cols: N L Y K R
q415: [117 114 168  80 185]
q44: [119 157 131  90 134]
q301: [109 111 141 137 147]
q90: [113 114 164 115 177]
q578: [175 132 120  59 119]
q280: [ 69 139 130  90 142]
rest: [109 111 141 137] : [147]
rest: [131  90] : [134]
len: [ 69 139 130  90] : 4
down: [120 130] : Y

cols: Z Q X P M A F
q494: [149 122 128 141 142 147 148]
q131: [122 124 128 140 140 128 184]
q237: [107 116 128 120 127 104 116]
q239: [182 144 128 126 123 124 131]
q269: [165 137 128 119 121  84 172]
q607: [100 117 101 119 127 101 131]
q222: [164 137 128 113 122 128 106]
q831: [100 117 128 119 127 101 148]
q492: [124 125 128 125 125 115 118]
len: [165 137 128 119] : 4
dup q237:  : [116]
dup q607:  : [101]

cols: C D S J T B
q602: [131 163 142 135 186 157]
q274: [120 151 173 125 125 125]
q650: [147 141  99 157 125 139]
q906: [147 141  99 157 125 166]
q202: [107 157  85 104 147 167]
q695: [147 141 126 157 125 139]
q534: [131 163 142 135 186 109]
diff q602: [131 163 142 135 186 156] : 6, [157]
which: [147 141  99 157 125 166] : q906
dup q274:  : [125]
down: [186 125 125 125 147] : T

cols: rizag falo riku Takag sati Bote Rif Zerov kog
q508: [151 117 157 121 142 152 194 162 138]
q392: [146 135 136 136 132 136 136 135 136]
q80: [137 137 148 141 136 138 134 131 127]
q441: [129 125 143 145 126 152 128 132 120]
q468: [128 128 127 128 128 128 127 128 129]
q646: [128 128 128 128 128 128 128 128 128]
q81: [108 142 121 127 150 112 129 110 134]
q39: [109 104 135 157 109 175 110 128 103]
dup q39:  : [109]
dup q80:  : [137]

cols: Fena nobi gonon Beg gek Sirur narer nagi sumaf
q69: [156 117  87 135  94 118 108 164 130]
q460: [ 86  99 156 169 135 165 107 153 105]
q804: [118 169 161 108 173 124 166 149 145]
q568: [148 175 130  86 142 102 151 120 151]
q756: [ 91 130 151 146 148 154 144 151 128]
q309: [103 140 180 129 169 159 153 164 131]
q730: [178 138  92  93 114  79 129  85 155]
q512: [109  84 126 176 103 152  87 132  81]
q526: [157 160 110  85 132  84 166 110 168]
diff q568: [148 175 130  86 142 101 151 120 151] : 6, [102]
rest: [156 169 135 165 107] : [153 105]
rest: [153 164] : [131]
dup q756:  : [151]
rest: [118 169] : [161 108 173 124 166 149 145]
len: [148 175 130  86 142] : 5
down: [169 108  86 146 129  93 176  85] : Beg

cols: W V H U
q595: [148 188 188 188]
q158: [125 116 187 129]
q442: [146 188 189 121]
q381: [102 143 107 137]
rest: [188 189] : [121]
diff q158: [125 116 187 128] : 4, [129]
down: [125 146] : W
rest: [146 188] : [189 121]
dup q595:  : [188]
down: [148 125 146] : W
rest: [116 187] : [129]

cols: teda bulo vefeb reb patus tofem
q251: [141 112 166  77 156 155]
q976: [103  81 183 107 144 162]
q696: [160 139  74 115 144 122]
q159: [ 66 125 164 162 103 126]
q836: [105  81 184 105 145 162]
q678: [139 121 153  79 156 151]
len: [103  81 183 107 144 162] : 6
down: [126 162] : tofem
diff q836: [105  81 184 104 145 162] : 4, [105]
diff q696: [160 139  74 115 144 123] : 6, [122]
diff q976: [103  81 183 107 144 161] : 6, [162]

cols: Viz git lef Fev
q511: [125 165 189 189]
q277: [125 125 132 133]
q619: [125 100 197 163]
q889: [125 165 189 110]
q919: [125 100 137 118]
q554: [125 177 110 110]
q385: [125 118 131 152]
q255: [125  94 152 180]
q517: [125 100 137 188]
q993: [125 158 110 144]
q117: [125 176 196 163]
rest: [125 132] : [133]
diff q554: [125 177 110 109] : 4, [110]

cols: posib kezo lomar gog nelo
q443: [ 87 118  71  84 176]
q293: [150 148 171 116  99]
q536: [ 97 132  72 143 174]
q865: [113 172 147  99 106]
q42: [129  90 142 157 140]
q178: [169  90 142 128 119]
q576: [118 150  91  84 150]
q364: [ 92 148 104  88 139]
q487: [168 100 168 138  99]
q310: [ 87 136  85 112 167]
diff q364: [ 93 148 104  88 139] : 1, [92]
diff q310: [ 88 136  85 112 167] : 1, [87]
down: [172  90  90] : kezo

cols: Zit Legov nekad dum ziteb suk kot Zoga dop
q351: [150 123 129 129 127 104 125 130 133]
q713: [ 89 128 118 134 126 147 145 126 126]
q340: [171 133 143 122 136 111 110 130 126]
q70: [124 133 132 123 127 113 132 123 128]
q601: [141 131 132 136 127 173 125 124 126]
q112: [127 131 128 124 124  69 125 131 132]
q119: [109 126 112 134 127 124 163 130 135]
q476: [ 82 131 116 129 115 121 149 130 128]
q6: [165 131 135 123 136 107 121 131 124]
q181: [183 131 144 126 136 117 115 130 126]
q155: [141 131 140 129 127 179 104 124 126]
q56: [178 130 134 130 134 135 147 130 124]
diff q6: [165 130 135 123 136 107 121 131 124] : 2, [131]
len: [124 133 132 123 127 113 132 123 128] : 9
diff q6: [165 131 135 123 136 106 121 131 124] : 6, [107]
which: [183 131 144 126 136 117 115 130 126] : q181
diff q119: [109 126 112 135 127 124 163 130 135] : 4, [134]
len: [165 131 135 123 136 107 121 131] : 8
diff q181: [183 131 143 126 136 117 115 130 126] : 3, [144]

cols: rika putu lami pufe Mimod lal raza
q312: [105 117 148 102 118 144 138]
q657: [106 155  97 123  97  87 122]
q366: [161 143  88 181  98 137  97]
q932: [105 142 148 102 118 144 138]
q377: [161 143  88 181 148 107 146]
q797: [161 143  88 181 148 137  97]
len: [161 143  88 181 148 107] : 6
len: [161 143] : 2

cols: favez loke vuk kuvo
q387: [83 83 67 64]
q151: [173 125  93  74]
q913: [173 137  93  74]
q959: [179 137  93  73]
down: [93 93 93] : vuk
rest: [83 83 67] : [64]
len: [179 137  93] : 3
dup q387:  : [83]
rest: [83 83] : [67 64]
rest: [83 67] : [64]
diff q959: [178 137  93  73] : 1, [179]

cols: sisu rit vep rosek kaduk
q584: [133 107 124 127  87]
q182: [113 113 113 141 113]
q153: [181 158 124 169 123]
q3: [131 111 124 137 107]
q454: [154 144 124 137 139]
q698: [120 108 124 157  93]
q737: [131 115 124 139 106]
dup q182:  : [113]
which: [120 108 124 157  93] : q698

cols: kugup zop Resu rofid bem Ferel der mis
q105: [140 126 121 127 125 134 126 165]
q497: [125 111 129 124 134 127 138 140]
q970: [146 111 131 137 132 101 125 156]
q989: [131 151 128 127 130 132 132 144]
q253: [127 135 122 131 121 127 129  94]
q520: [119 120 128 130 134 127 138 195]
q57: [122 125 131 127 121 132 124 163]
q961: [121 106 127 127 136 115 131  91]
rest: [137 132 101] : [125 156]
diff q520: [119 120 128 129 134 127 138 195] : 4, [130]
len: [131 151 128 127 130] : 5
len: [127 135 122 131 121 127 129  94] : 8
down: [120 125] : zop
rest: [127 127 136] : [115 131  91]
diff q989: [131 151 128 127 130 132 132 145] : 8, [144]

cols: Siv nufis laneb bara padeb
q437: [105 110 138 130  75]
q436: [120 103 135 108  73]
q631: [ 94 142 150 105 102]
q348: [108 146 135 157 141]
q706: [ 93 169 149 135 154]
q485: [ 95 168 149 144 159]
q68: [118 101 114 162  93]
q404: [102 115 141 123  79]
q692: [113 119 116 162 113]
q84: [100 159 141 151 154]
q30: [103 129 147 101  96]
down: [138 135 150 135] : laneb
dup q692:  : [113]

cols: dit mazur kopu viros nelit
q840: [171 122 122 114 128]
q474: [131 146 124 144 123]
q295: [176 128 151 118 142]
q938: [171 122 122 134 128]
q723: [157 136 106 124 139]
q85: [150 135 146 126 144]
q337: [158 131 140 140 117]
q169: [126 104 139 120 104]
down: [122 146] : mazur
dup q169:  : [104]

cols: ril nez fuf dibe fesa
q761: [113 132 126 155 125]
q479: [126 158 138 137 143]
q397: [108 134 127 161 124]
q184: [117 111 156 139 132]
q934: [123 129 120 111 134]
q902: [115 136 149 150 139]
q504: [ 61 106 168 182 136]
q905: [114 177 134 141 137]
q757: [114 177 134 133 130]
q408: [131 141 113 135 146]
q907: [131 141 113 135 135]
q620: [113 177 134 133 130]
len: [108 134 127 161 124] : 5
len: [115] : 1

cols: Kibug Nar zagi lonof
q244: [126  88 110  74]
q217: [162 121 161 126]
q712: [180  82  85 128]
q213: [120 193 166  79]
q600: [140 140 184 158]
rest: [ 88 110] : [74]
rest: [162 121] : [161 126]

cols: Met bef mem lera pev Rig rozim dubub
q438: [126 140 136 125 148  75 173 125]
q532: [120 117 137 161 145 137 137 137]
q904: [ 85 122 129 124  70 123  75  79]
q103: [100 153 143 106  97  87 124  85]
q946: [164 100 149 144 161 141 145 185]
dup q532:  : [137]
len: [100 153 143 106  97  87 124  85] : 8

cols: Fis Kovug zug Zalug ledo Lor fedug Dof zom Buse
q758: [105 151 116 117 104 112 132 138  83 137]
q711: [156 156 149 149 180  93 140  82 149 125]
q41: [134 173 110 105 138 100 108 116  90 129]
q329: [105 110 177  81 122 173 125  94 144 141]
len: [105 110 177  81 122 173 125  94 144] : 9
down: [140 108 125] : fedug
which: [105 151 116 117 104 112 132 138  83 137] : q758
down: [129 141] : Buse

cols: nul Marer tiga deru rad tadan nup
q303: [170 121 141 133 126 142 129]
q964: [157 133 135 128 119 173 128]
q422: [124 131 122 125  98 150 110]
q357: [134 148 125 121 141 131 124]
q742: [130 145 130 131 106  99 120]
q72: [116 119 136 128 119 173 130]
q715: [152 145 130 131 106  99 120]
q806: [ 76 138 116 128 139 104 123]
q630: [100 141 132 130 122 104 125]
len: [152 145 130 131 106  99] : 6
down: [116 152  76 100] : nul
down: [152  76] : nul
down: [131 148 145] : Marer
rest: [135 128 119 173] : [128]

cols: famab Luf viki nere bama Mul zav ruk
q265: [147 196  97 137 151 137 116 166]
q73: [148 155 106 164 150 137 116 141]
q562: [129 102 150 125 128 152 151 135]
q263: [157 134  99 157  97 114  95 157]
q659: [ 97 196  97 124 131 120 114 148]
q501: [132 131 126 131 129 127 125 129]
q306: [150 182  99 138 154 128 111 154]
q957: [143 194  95 143 190 107 119 131]
q331: [131 131 140 123 131 137 137 131]
dup q263:  : [157]
dup q659:  : [97]
rest: [151 137 116] : [166]
rest: [123 131] : [137 137 131]

cols: tus tef Lak Pogen kinun
q914: [154  90 119 175  98]
q992: [154  90 119 175 158]
q656: [ 91 144 118 161 158]
q538: [101  90 119 161 166]
down: [158 158] : kinun
len: [154  90 119] : 3
rest: [119 161] : [166]
len: [ 91 144 118] : 3
len: [154  90 119 175] : 4

cols: lupoz zor ribu zisip rut
q717: [114 127 128 131  98]
q4: [131 131 127 169 171]
q841: [ 99 127 128 169  75]
rest: [128 169] : [75]
len: [114 127 128 131  98] : 5
down: [131 127] : zor
dup q4:  : [131]
down: [128 127] : ribu

cols: nupe mopu meni subup Kaz derap lovov
q916: [109 148 140 147 100 107 106]
q823: [ 85 101 111 166  85  76  91]
q760: [ 83  94 167 167  84  76 122]
q54: [115 134 128 115 115 124  96]
q528: [171 160 163 110 181 180 189]
q522: [ 94  88  98 135  95  82 127]
q703: [117 114 113 139 115 113 101]
q314: [ 89 118 121 133  94  93 104]
q808: [ 94 142 141 154  86  90 116]
q550: [184 115 110 114 180 175 163]
q852: [164 140 157 132 174 167 163]
q65: [111 148 138 143 107 107 106]
len: [ 83  94 167 167] : 4
down: [111 167 128 163  98 113] : meni
down: [121 141] : meni
down: [ 94 134 160  88 114 118 142 115 140 148] : mopu
down: [ 96 189 127 101 104 116 163] : lovov
dup q760:  : [167]

cols: sifem fomi Nofib Loru vogab Gof
q343: [157 184  69 126 103 168]
q142: [158 184  69 126 103 177]
q467: [193 185  85 110 110 110]
rest: [158 184  69 126 103] : [177]
rest: [158 184] : [ 69 126 103 177]
diff q467: [192 185  85 110 110 110] : 1, [193]
dup q467:  : [110]
rest: [157 184  69] : [126 103 168]

cols: zuz Punal Nin luk vugik mure sus zumug
q666: [125 121 160 113 135 149 129 119]
q701: [133 117 164 120 156 149 139  91]
q311: [178 117 169 110 177 117 128 143]
q560: [141 151 130 153 178 107 118 165]
q154: [150  79 166 140 112  84 169 170]
q218: [154 151 134 135 111 128 138 130]
q194: [133 117 164 120 164 169 128 117]
q114: [ 94 159 179 172 127 146 130 103]
q754: [ 83 177 131 166 138 101  81 120]
len: [ 83 177 131 166 138 101  81 120] : 8
which: [ 94 159 179 172 127 146 130 103] : q114
len: [125 121 160 113 135] : 5

cols: bil par bisen Kisaf pulom Fab zetif vaven lefan Rukoz
q582: [148 143 108 156 146 168 143 142 132 163]
q985: [136 136 124  84 149 130  77  92 162  98]
q867: [ 81 109 108  84 149 130  77  93 134  93]
q704: [ 92 141 160 125 120 114 101 121 156 107]
rest: [ 84 149 130  77  93] : [134  93]
down: [136 109 141] : par
down: [132 162] : lefan
diff q867: [ 81 109 108  83 149 130  77  93 134  93] : 4, [84]
dup q867:  : [93]

cols: Dufa metuz Pini Mabez Zonad Mogal vevu fir talu
q145: [136 121 114 176  88 158 133  93 157]
q266: [171 149 107 102 171 178 153 171 149]
q940: [136 121 133 176  88 158 133  93 133]
q137: [123 118 134 137 126 111 112 148 111]
dup q137:  : [111]
dup q940:  : [133]
down: [171  93] : fir
which: [123 118 134 137 126 111 112 148 111] : q137

cols: Faf nagu Lazas nuro pob Zun lur
q486: [130  91 151 108 169 169 101]
q545: [130  91 151 108 139 119 128]
q509: [123 132 132 167 105 132 101]
dup q509:  : [132]
len: [130  91 151 108 139 119] : 6
down: [130 130] : Faf
dup q486:  : [169]

cols: Kav veg tafo per Sov
q111: [189 189 189 127 116]
q332: [123  84 112 161 140]
q95: [123  84 113 175 120]
q52: [149 130 149 136 136]
q400: [123  84 113 161 140]
len: [123  84 112] : 3
dup q111:  : [189]
len: [149 130 149] : 3
len: [189 189 189 127] : 4
diff q400: [123  84 113 160 140] : 4, [161]
rest: [189 189 127] : [116]
len: [189 189 189 127 116] : 5

